(in the rows, 128 means zero)
Rotation paths and how fast each direction turns (degrees each step):
Each turn is a multiple of 5 degrees from 10 to 175, or 0.
Each row of a path follows its step; steps can be skipped.

step 0: [128 134 123 125 122 131 134 125 133 129 141 131 124 141 129 136 131 136
 130 123 135 137 125 128 136 131 137 128 126 135 126 131 132 113 115 121
 122 132 134 129 131 125 131 137 130 129 132 127 136 127 120]
step 1: [130 137 129 124 120 130 137 112 120 136 134 124 130 132 126 130 126 139
 120 126 136 137 117 129 129 130 128 132 124 128 130 126 131 126 125 121
 122 136 135 127 123 142 126 119 132 129 128 127 129 129 120]
step 4: [124 131 130 121 130 127 134 140 130 133 134 131 137 127 136 133 124 124
 125 125 131 141 135 119 136 119 124 130 130 120 124 129 136 122 129 114
 122 132 134 120 127 124 120 133 121 129 126 130 121 124 120]
step 5: [130 129 134 132 127 123 134 122 126 143 129 130 134 131 123 132 131 125
 127 120 129 131 136 128 145 125 121 132 128 124 130 126 123 114 126 128
 126 125 135 116 129 133 130 129 120 133 126 125 125 121 114]
step 6: [125 132 133 117 129 125 136 115 131 134 127 131 130 131 129 126 130 124
 127 117 130 129 130 134 142 130 134 136 135 138 132 126 130 127 118 130
 128 130 138 120 133 128 129 135 131 138 136 120 131 135 125]
step 7: [138 127 131 127 120 127 138 119 128 131 130 135 133 130 139 124 114 132
 123 124 130 132 119 122 125 132 143 137 134 134 123 136 127 127 124 126
 118 132 130 118 131 130 132 130 132 128 127 121 131 135 120]
step 9: [124 133 135 130 128 129 133 132 136 133 137 128 126 129 117 130 132 132
 121 130 132 138 121 125 124 116 118 139 127 137 119 132 122 125 118 122
 130 122 138 128 126 131 126 137 128 123 123 126 128 123 123]
step 10: [127 133 128 121 119 123 131 123 125 134 139 129 124 117 134 133 131 133
 125 129 132 144 128 122 129 115 119 133 134 127 124 119 132 126 123 125
 131 119 141 120 134 130 127 126 124 131 124 132 133 134 130]
step 12: [130 130 139 128 118 145 132 119 135 130 130 124 139 137 129 121 129 125
 123 126 130 137 126 131 140 129 135 130 130 122 129 121 130 119 127 128
 136 138 138 124 125 126 125 131 131 132 126 127 128 129 121]
step 13: [127 132 142 118 127 133 139 121 129 129 117 136 134 135 133 134 127 130
 120 128 125 134 120 123 127 128 129 130 134 132 125 133 120 120 127 118
 128 138 140 128 126 124 129 125 121 134 129 123 121 126 124]
step 18: [134 140 134 128 119 130 134 124 129 132 137 123 131 133 125 126 124 136
 118 122 133 123 122 119 133 121 137 128 131 136 133 125 134 120 120 125
 125 131 139 122 127 124 127 139 124 118 131 134 122 130 125]
Speeds:
[128 129 129 130 129 125 127 127 129 131 128 127 130 125 129 130 129 130
 129 128 130 128 129 126 127 128 125 127 125 131 130 123 128 126 127 127
 128 129 126 130 127 128 131 128 128 128 131 125 128 132 127]  80
[130 127 127 132 126 127 129 127 129 127 125 129 128 130 128 129 131 129
 123 127 129 128 125 128 129 131 130 130 132 129 132 129 129 129 129 128
 128 131 129 130 126 127 126 126 127 126 129 129 127 132 128]  65
[130 130 125 129 128 129 129 129 129 129 130 128 128 129 130 127 126 130
 126 127 130 126 132 125 127 130 129 127 124 128 129 129 133 126 129 125
 127 129 126 125 131 125 126 126 129 126 126 127 129 128 128]  100

step 0: [139 129 122 128 128 126 139 118 131 132 135 123 128 133 128 112 129 132
 125 130 135 122 127 132 123 131 141 119 129 134 131 134 124 127 129 129
 128 116 134 151 129 131 127 125 131 131 121 118 128 122 127]
step 5: [131 126 136 140 134 120 136 127 121 125 127 131 134 126 118 126 136 133
 122 122 124 133 139 124 129 125 141 132 131 111 122 127 131 123 130 125
 125 130 134 116 134 135 121 128 135 112 122 130 127 133 135]
step 7: [126 128 150 122 129 125 132 122 131 128 118 120 126 137 125 128 128 137
 117 125 123 137 130 125 128 131 125 107 123 124 137 124 126 133 123 125
 131 127 126 126 119 131 120 137 132 124 123 123 130 136 125]
step 8: [136 130 124 121 143 136 131 131 129 136 140 135 129 122 119 123 124 125
 130 133 122 124 141 123 142 128 127 128 125 122 118 121 132 120 128 125
 123 129 124 122 137 128 123 138 134 132 122 128 141 118 125]
step 9: [138 124 128 121 124 116 124 125 124 117 134 125 129 128 121 128 124 125
 115 130 123 132 125 132 129 123 138 113 136 135 136 125 130 128 135 128
 127 128 128 134 142 128 132 133 130 120 128 133 128 142 143]
step 10: [130 126 136 125 137 141 124 135 123 137 122 131 118 137 132 140 124 133
 127 120 134 133 134 128 142 118 113 134 127 133 130 131 129 121 120 128
 138 130 129 133 126 126 129 133 137 129 123 131 136 135 130]
step 11: [129 128 136 125 126 124 128 121 119 129 134 131 138 130 115 126 128 136
 127 133 109 120 125 128 125 132 136 128 127 132 121 121 125 123 113 128
 121 116 130 131 129 123 132 130 134 137 112 120 127 136 129]
step 12: [136 126 119 122 139 132 139 129 132 136 128 122 133 130 126 113 124 128
 123 120 136 131 132 131 133 123 134 132 119 140 128 126 120 109 130 134
 134 129 122 137 133 129 133 134 128 121 137 132 126 131 132]
step 13: [143 120 130 122 120 125 116 123 123 123 128 133 120 137 136 129 142 145
 125 129 125 129 134 135 115 120 121 124 129 131 123 120 130 127 128 129
 133 122 125 123 128 129 136 127 131 136 126 133 139 134 130]
step 14: [134 127 140 128 130 126 139 123 119 135 123 137 131 131 125 127 139 116
 120 133 126 126 131 120 137 122 130 146 122 120 129 131 127 128 119 131
 130 120 125 140 130 121 137 138 123 124 127 129 126 127 121]
step 16: [141 130 140 131 129 124 139 118 125 133 117 135 128 123 135 125 132 136
 134 126 131 132 129 134 133 132 138 125 121 132 123 142 130 130 130 130
 143 127 123 120 126 129 130 135 139 125 135 140 131 130 128]
Speeds:
[127 126 126 132 127 131 128 127 129 130 129 126 132 129 126 127 129 132
 128 124 129 129 128 127 126 130 129 130 128 131 126 127 128 126 126 129
 130 127 128 128 125 130 127 125 131 126 126 127 125 128 129]  60
[126 128 128 129 129 125 129 125 127 131 124 126 129 130 126 129 122 130
 129 130 129 124 130 129 128 132 128 128 128 130 129 127 129 127 126 127
 129 128 127 127 127 127 128 130 126 130 129 126 129 127 127]  90
[127 128 126 128 128 128 129 130 127 127 128 128 131 129 130 127 126 130
 127 126 126 131 127 129 129 130 128 129 129 129 128 130 130 128 134 131
 126 125 129 130 128 128 128 128 128 128 132 125 132 130 129]  115
[130 124 127 129 127 129 129 127 127 127 125 130 127 128 129 130 128 129
 132 127 129 132 126 126 128 127 127 125 126 126 131 129 130 125 128 126
 129 126 126 126 125 130 127 130 129 133 128 127 127 131 127]  120
[128 127 129 127 128 127 128 129 129 129 130 126 129 126 128 130 124 125
 126 126 127 130 130 124 131 129 128 126 131 128 130 125 128 130 129 128
 127 130 129 124 127 131 127 128 133 128 127 127 129 127 129]  25
